(in the rows, 128 means zero)
Rotation paths and how fast each direction turns (degrees a step)
Each turn is a multiple of 5 degrees from 10 to 175, or 0.
Each row of a path follows its step; steps can be skipped.

step 0: [135 117 133 123 132 116 121 129 125 135 127 134 137 128 134 128 134 130
 130 127 133 124 129 129 129 129 127 132 132 133 131 130 121 129 118 131
 134 122 129 139 134 121 121 132 136 125 135 129 128 141 126 122 123 123
 124 129 121 130 126 122 122 118 137 132]
step 1: [128 110 138 131 127 132 129 141 130 136 122 128 133 131 129 129 128 126
 126 127 125 129 127 131 139 128 134 126 125 130 140 139 119 129 125 121
 129 132 132 127 128 126 124 129 124 126 132 130 127 123 120 127 124 124
 123 136 130 138 125 126 121 124 140 123]
step 2: [137 120 129 132 123 133 120 129 133 138 122 124 135 132 127 127 131 117
 129 127 121 121 128 130 133 126 137 127 121 131 131 126 125 126 120 125
 122 125 127 125 132 121 116 129 125 128 131 122 136 141 136 128 123 117
 119 134 130 128 128 132 128 133 122 129]
step 6: [125 123 144 136 126 129 130 131 128 132 122 130 136 115 140 127 137 127
 131 128 131 135 123 124 122 127 127 125 128 121 130 133 118 131 124 128
 128 122 131 125 127 127 114 125 133 126 127 129 115 128 129 126 126 129
 116 128 123 136 132 125 128 119 133 126]
step 8: [133 124 129 136 123 128 122 120 127 136 130 130 132 125 126 139 131 118
 122 131 127 134 119 127 132 131 122 119 132 135 126 127 121 128 128 129
 122 128 138 128 124 128 124 135 134 120 133 116 127 134 134 137 121 128
 118 135 127 129 123 135 129 123 130 120]
step 9: [129 122 133 130 137 128 124 123 129 127 114 134 123 124 133 138 132 128
 119 133 127 134 131 128 125 131 134 113 119 127 122 134 113 127 129 129
 119 121 128 128 123 133 123 130 131 130 126 130 125 124 127 127 122 129
 115 133 129 131 130 127 127 128 121 127]
step 11: [123 118 138 131 131 128 128 126 125 130 132 126 125 124 132 137 131 125
 120 126 130 124 123 124 113 131 120 128 125 134 134 128 132 125 129 137
 125 122 133 123 119 128 125 130 137 117 125 125 131 129 135 127 128 126
 113 138 129 129 122 123 128 118 136 130]
step 12: [120 130 136 128 126 129 127 128 121 128 120 135 124 125 133 137 132 126
 134 132 127 125 123 123 128 127 131 122 127 128 139 135 121 127 131 126
 124 127 124 123 130 130 127 123 138 122 137 130 130 128 124 120 114 132
 112 132 131 124 131 120 119 130 127 137]
step 13: [127 128 130 137 127 133 111 132 127 134 119 129 134 133 126 125 124 121
 122 126 131 130 114 121 125 126 114 118 128 134 137 128 125 128 127 127
 133 131 122 123 130 132 120 129 129 118 126 125 136 125 131 132 118 134
 126 133 129 129 129 122 122 132 127 126]
step 14: [127 128 131 130 128 131 128 118 124 133 121 135 125 127 128 131 137 122
 119 125 129 122 123 126 125 131 125 125 122 134 130 128 118 122 120 147
 130 125 131 126 132 128 126 137 129 129 134 134 132 128 137 128 123 132
 119 134 131 129 124 117 133 134 129 117]
Directions:
[130 129 128 131 127 128 127 128 128 129 130 128 125 127 130 128 131 128
 126 128 126 129 130 127 127 128 127 127 128 130 128 128 127 127 127 128
 129 128 130 128 128 131 126 128 127 126 129 129 128 128 128 126 130 129
 131 127 128 126 127 128 128 127 131 129] -> 135
[131 124 128 126 128 126 126 128 129 128 128 128 127 128 128 127 129 131
 128 130 126 130 127 130 129 128 130 127 127 129 127 127 128 128 127 129
 128 128 129 130 126 129 130 129 127 129 130 127 127 128 127 128 128 127
 127 129 128 130 127 131 127 127 128 127] -> 45
[127 128 130 128 125 128 128 127 130 128 129 127 129 129 128 126 128 129
 128 128 125 129 128 130 125 127 127 130 128 128 127 128 129 126 128 129
 129 128 131 125 127 125 126 128 128 130 127 131 128 127 131 126 127 127
 126 126 129 127 128 129 128 128 126 127] -> 90
[128 127 128 128 128 127 129 129 129 130 124 130 128 127 128 126 128 129
 129 127 128 129 130 127 128 128 128 126 128 128 129 132 128 130 132 128
 130 126 131 128 129 128 129 128 128 129 129 129 127 128 126 127 128 130
 128 127 127 126 130 129 127 128 128 129] -> 125
